36.8, 46.2, -43.3, 80.5, -21.0, 10.0 = risa
36.8, 46.2, -43.3, 40.1, 43.6, 36.8 = tadis
38.5, 27.8, -32.0, 12.8, 35.3, 50.1 = zonu
present: -43.3, 80.5, -21.0  yes
present: 46.3, -43.3, 40.1, 43.6, 36.8  no
present: 27.8, 38.5  no

-63.2, 69.4, 69.5, 78.8, -60.2, -75.1 -> seba
37.1, -69.8, 63.9, -73.2, 59.3, 73.0 -> nenaf
65.3, 66.0, 82.2, -55.8, -63.5, -68.8 -> gov
-52.0, -62.1, -69.5, -50.1, 59.6, 62.0 -> Guvag
-58.1, 66.0, 82.2, -55.8, -63.5, -68.8 -> vakom
-58.1, 66.0, 82.2, -55.8, 55.1, -68.8 -> fop
present: -63.6, -68.8  no
present: -62.1, -69.5  yes
present: -69.8, 63.9, -73.2, 59.3  yes
present: 37.1, -69.8  yes
present: 66.1, 82.2  no
present: -63.5, -68.8  yes
present: 59.7, 62.0  no

-65.4, 39.3, 19.4, -29.4, -8.1, -17.9, 21.0, 4.4, 21.8, 16.8, -8.3, -28.5, -16.1, 0.3, -18.9, -19.8, -69.0, 7.1, -14.6, -14.8, -19.0, -33.3, -9.7, -11.8, -53.3, -67.6, 30.6, 33.6, 28.0, 35.0, 29.7, 33.7, -19.1, 21.9, 27.6, 1.3, 17.1, -8.7, -5.7, -28.7, -40.8 : Das
-80.6, 6.6, 1.4, -50.9, 75.3, -31.3, -25.0, 4.4, -15.2, 64.7, 48.3, 33.1, 36.8, -0.6, -17.4, 14.3, 8.1, 65.5, -51.6, 11.3, 28.8, -56.3, 26.0, -50.0, -9.0, -22.1, 1.9, -16.5, 46.9, 0.3, -2.9, 47.7, -62.1, 10.5, -34.5, 15.1, -33.8, -23.5, -32.8, -30.3, 19.0 : biri
21.1, -5.1, 9.8, 17.7, 1.8, 26.6, 18.9, -0.3, -15.4, -20.1, 20.7, 9.8, 16.3, -28.1, -1.6, 3.8, 5.1, 19.9, -1.3, -5.8, 1.1, 6.5, -2.5, 6.2, 30.7, -23.4, -5.9, 15.0, 25.0, 0.0, 13.6, -7.9, -8.6, 9.9, -12.9, -7.7, -6.2, 12.1, -24.3, 5.9, 7.5 : sus
19.8, -2.1, 3.9, 12.3, 1.3, 21.2, 16.6, 2.7, -15.7, -18.7, 20.0, 14.7, 9.5, -21.7, 0.9, 5.1, 5.4, 17.6, -4.0, -5.3, 3.4, 3.3, -2.4, 4.7, 32.6, -21.6, -4.3, 12.9, 17.4, -0.9, 14.7, -7.4, -5.3, 12.1, -12.4, -9.7, -3.8, 7.8, -24.4, 5.6, 7.4 : Kes
33.0, -8.3, -17.0, -4.7, 1.1, -11.6, -0.1, 38.6, -3.7, 20.8, 7.7, 8.5, 23.6, -4.8, 0.7, 17.3, -18.0, 15.8, -13.7, 5.7, -26.4, 31.8, -15.9, 19.1, -6.8, 16.7, -28.0, 6.3, -33.2, -14.3, 18.4, -3.0, 3.9, 2.5, 9.7, -8.4, -1.0, -10.2, 3.9, -15.8, 8.5 : Kipa
-2.6, -4.1, 12.0, 0.6, 0.0, -3.1, -7.0, 35.9, 1.6, 35.9, 4.4, -0.9, 8.4, 16.4, 8.5, -14.1, -39.1, 4.9, -10.3, 0.9, 12.2, -1.3, -8.2, -18.8, -11.1, 14.3, 38.7, -3.7, 4.6, 26.4, 5.9, -1.6, -25.6, -0.8, 6.4, 14.5, -1.8, -11.5, -2.4, 5.5, -6.2 : paz
33.5, -9.2, -16.7, -6.1, 0.7, -11.2, 2.7, 39.1, -4.4, 18.1, 5.2, 8.8, 23.8, -5.4, 2.3, 17.5, -16.5, 14.5, -13.5, 8.0, -25.1, 7.6, -15.5, 22.6, -7.4, 17.7, -27.5, 5.2, -30.0, -13.6, 19.7, -1.9, 4.0, 3.1, 11.5, -9.1, -1.3, -17.9, 2.8, -17.9, 5.7 : bod
17.9, 29.6, -21.5, -16.1, -3.5, -22.8, 16.4, -10.4, -1.4, 3.6, -5.3, -2.2, 4.7, -15.6, -3.5, 2.7, -0.8, -15.7, -0.1, 27.3, -14.0, -12.0, 6.4, -10.7, 4.0, -6.4, -24.2, 15.8, 8.1, 13.9, 10.1, 19.5, -14.4, -19.6, -7.2, -19.3, -30.9, 10.7, 15.8, -8.0, -7.1 : Zol
33.6, -31.4, 54.1, 36.1, 25.5, 45.7, -2.2, -1.4, -31.0, -38.3, 23.1, -17.2, 33.6, -62.7, -17.9, 15.9, -0.8, 42.8, 6.6, -6.4, -4.7, 14.5, -7.8, 8.7, 20.4, -19.2, -14.2, 22.4, 33.5, 4.1, 3.3, -16.8, -36.4, 0.0, -19.7, -15.6, -15.5, 34.3, -25.8, -25.5, -2.6 : sazu
present: -2.2, 45.7, 25.5, 36.1, 54.1  no
present: -24.4, 5.6, 7.4  yes
present: -1.6, 3.8, 5.1  yes
present: -25.8, -25.5, -2.6  yes
present: 1.6, 35.9  yes
present: -1.2, -17.9  no

7.2, 0.2, 21.3, -10.0, 24.6, -19.4, -27.7, -37.3, 22.2, -16.3, 31.8, 21.7, -27.7, 32.8, -31.7, -25.3, -7.7, -43.8, -17.7, 26.7, 46.7, -35.4, 29.0, -6.8, -24.4, -21.2, 32.6, -24.6, 8.9, -10.5, -27.6, 3.9, 11.4, 4.1, 50.3, 34.4, -38.4, -31.3, -24.0, -7.4, 1.7, 21.4, -27.5, -13.9, 6.9, 6.6, -17.4, -2.8, -3.9, -65.4, -14.8, 9.0, -2.2, -23.4, -30.7, 7.4, 26.2, 12.0, -39.5, 16.1, -8.8, 21.2, -52.7 = debu
-5.4, 21.8, 3.1, -36.0, 67.2, -22.9, -18.9, -8.9, -7.9, -3.1, 38.0, 6.5, -42.6, 36.9, -40.3, -18.3, -15.0, -22.0, -34.0, 18.7, 56.8, 25.6, 66.3, -46.5, 2.2, 3.8, 54.3, -41.8, 16.6, -11.3, 0.6, 15.6, -28.8, 5.9, 55.8, 2.5, -49.3, -15.2, 6.0, -16.1, -20.8, 24.4, -67.6, 17.8, -3.9, 1.4, -27.8, -1.5, 19.9, -43.2, -14.2, -29.4, 33.4, -45.5, -54.0, 8.4, 41.5, 11.0, -39.1, -18.7, -51.7, -21.3, -7.5 = sazit
-3.7, 20.8, 2.1, -34.4, 63.0, -23.5, -19.8, -13.9, -6.5, -6.9, 39.4, 6.2, -39.8, 37.9, -40.4, -18.1, -14.1, -22.9, -31.6, 23.1, 59.3, 19.5, 63.6, -41.8, 0.4, -0.9, 52.4, -39.1, 17.8, -12.8, -4.5, 12.3, -24.0, 6.7, 63.3, 5.1, -44.9, -21.2, -0.4, -14.5, -17.9, 26.6, -66.0, 15.8, -4.0, 1.7, -26.1, -2.3, 20.9, -47.0, -14.0, -25.3, 30.0, -47.7, -54.4, 9.8, 44.3, 11.6, -40.0, -7.5, -47.3, -16.8, -15.4 = Nobi
7.4, -0.4, 23.3, -9.0, 23.4, -18.4, -27.7, -37.4, 24.3, -15.6, 30.6, 22.8, -26.6, 32.4, -30.8, -25.2, -7.4, -44.7, -17.4, 25.7, 44.9, -36.5, 27.3, -6.4, -24.9, -21.7, 32.3, -24.5, 8.0, -9.2, -27.7, 4.2, 12.2, 3.0, 47.3, 35.3, -38.4, -30.7, -24.1, -7.3, 2.2, 20.8, -24.9, -14.8, 8.2, 6.7, -16.4, -2.5, -4.8, -65.5, -14.8, 10.3, -2.6, -19.3, -28.9, 6.2, 23.8, 11.2, -38.3, 16.4, -7.0, 21.8, -52.7 = tope
-5.4, 21.8, 3.1, -36.0, 67.2, -22.9, -18.9, -8.9, -7.9, -3.1, 38.0, 6.5, -42.6, 36.9, -40.3, -18.3, -14.8, -22.0, -34.0, 18.7, 56.8, 25.6, 66.3, -46.5, 2.2, 1.5, 54.3, -41.8, 16.6, -11.3, 0.6, 15.6, -28.8, 5.9, 60.4, 2.5, -49.3, -15.2, 6.0, -16.1, -20.8, 24.4, -67.6, 17.8, -3.9, 1.4, -27.8, -1.5, 19.9, -43.2, -14.2, -29.4, 33.4, -45.5, -54.0, 8.4, 41.5, 11.0, -39.1, -13.0, -51.7, -21.3, -7.5 = Kurud
7.4, -0.4, 23.3, -9.0, 23.4, -18.4, -27.7, -37.4, 24.3, -15.6, 30.6, 22.8, -26.6, 32.4, -30.8, -22.4, -7.4, -44.7, -17.4, 25.7, 44.9, -36.5, 27.3, -6.4, -24.9, -21.7, 32.3, -24.5, 8.0, -9.2, -27.7, 4.2, 12.2, 3.0, 47.3, 35.3, -38.4, -30.7, -24.1, -7.3, 2.2, 20.8, -24.9, -14.8, 8.2, 0.4, -16.4, -2.5, -4.8, -65.5, -14.8, 10.3, -2.6, -19.3, -28.9, 6.2, 23.8, 11.2, -38.3, 16.4, -7.0, 21.8, -52.7 = viris
-5.4, 21.8, 3.1, -36.0, 67.2, -22.9, -18.9, -8.9, -7.9, -3.1, 38.0, 6.5, -42.6, 36.9, -40.3, -18.3, -14.8, -22.0, -34.0, 18.7, 56.8, 25.6, 66.3, -46.5, 2.2, 1.5, 54.3, -41.8, 16.6, -11.3, 0.6, 15.6, -28.8, 5.9, 60.4, 2.5, -49.3, -15.2, 6.0, -16.1, -24.1, 24.4, -67.6, 17.8, -3.9, 1.4, -27.8, -1.5, 19.9, -43.2, -14.2, -29.4, 33.4, -45.5, -54.0, 8.4, 41.5, 11.0, -39.1, -13.0, -51.7, -21.3, -7.5 = Viku
present: -37.3, 22.2, -16.4, 31.8, 21.7  no
present: 25.6, 66.3  yes
present: -45.5, 33.4  no
present: -36.6, 27.3, -6.4  no
present: -18.9, -8.9  yes
present: -27.5, -13.9, 6.9  yes
present: 17.8, -3.9, 1.4  yes

-56.5, 38.2, -87.8, 14.8, -26.7  kasov
-35.0, -41.0, 1.5, -43.0, 11.4  kudo
-67.7, -57.3, 31.9, -71.2, 82.9  lil
-94.9, 7.4, -39.9, -22.2, 45.9  Mikap
present: 7.4, -39.9  yes
present: 31.9, -71.2, 82.8  no
present: -39.9, -22.2  yes
present: -22.2, -39.9, 7.4, -94.9  no
present: -22.2, 45.9  yes
present: -94.9, 7.4, -39.9, -22.2, 45.9  yes
present: 1.5, -43.0, 11.4  yes

76.4, 78.8, 78.8, 1.0, -33.0, -1.0 : gisug
-9.7, 34.2, 34.2, -8.4, 20.8, 12.1 : vek
-38.1, -24.1, -24.1, 15.9, 17.6, 96.1 : kavi
-90.9, -62.3, -62.3, -5.7, -29.6, 50.3 : vamun
-33.3, -7.3, -7.3, -28.5, 15.8, 57.4 : Zudal
-38.1, -24.1, -24.1, 15.9, 17.6, -27.8 : nug
-15.6, -7.3, -7.3, -28.5, 15.8, 57.4 : Dade
-30.7, -56.9, -56.9, -11.7, 21.8, 20.2 : Durip
present: -9.7, 34.2  yes
present: 57.4, 15.8, -28.5  no
present: 15.8, 57.4  yes
present: -15.5, -7.3, -7.3  no
present: -38.1, -24.1  yes
present: -15.6, -7.3, -7.3, -28.5, 15.8  yes

0.1, -11.8, -10.2, 20.0 -> sebi
16.5, 7.9, -7.8, 82.6 -> Nune
-29.2, 7.9, -7.8, 82.6 -> zutik
present: -11.8, -10.2, 20.0  yes
present: 7.9, -7.8, 82.6  yes
present: 7.9, -7.8  yes
present: -29.2, 7.9  yes

-64.3, 18.8, 37.5, -41.0, 41.2, 33.3, -17.7, 2.1, -22.6, -0.2, 27.9 = nozap
22.0, -20.8, -26.7, 35.1, -5.7, -22.3, 0.6, -9.7, 19.5, -7.4, -18.2 = Vupi
-14.8, -17.0, 48.5, -51.5, 21.9, 38.9, -15.3, -28.0, -44.6, -30.1, -7.0 = Rired
-63.3, -6.0, -20.7, 49.8, 59.2, -9.9, -22.3, 1.0, 45.1, 2.3, 10.3 = maka
33.3, 3.5, -15.5, -3.6, -34.3, -17.3, 11.2, 2.4, -9.6, 4.1, -3.0 = nusel
-7.2, -3.9, -24.2, 16.7, 3.3, -21.5, -6.3, -4.2, 6.3, -1.3, 2.9 = lilir
65.4, 41.8, -21.7, 14.9, -73.9, -18.7, 45.8, 51.3, 25.9, 49.2, 6.4 = ganiz
present: -9.7, 0.6, -22.3  no
present: 14.9, -21.7, 41.8, 65.4  no
present: -9.9, -22.3  yes

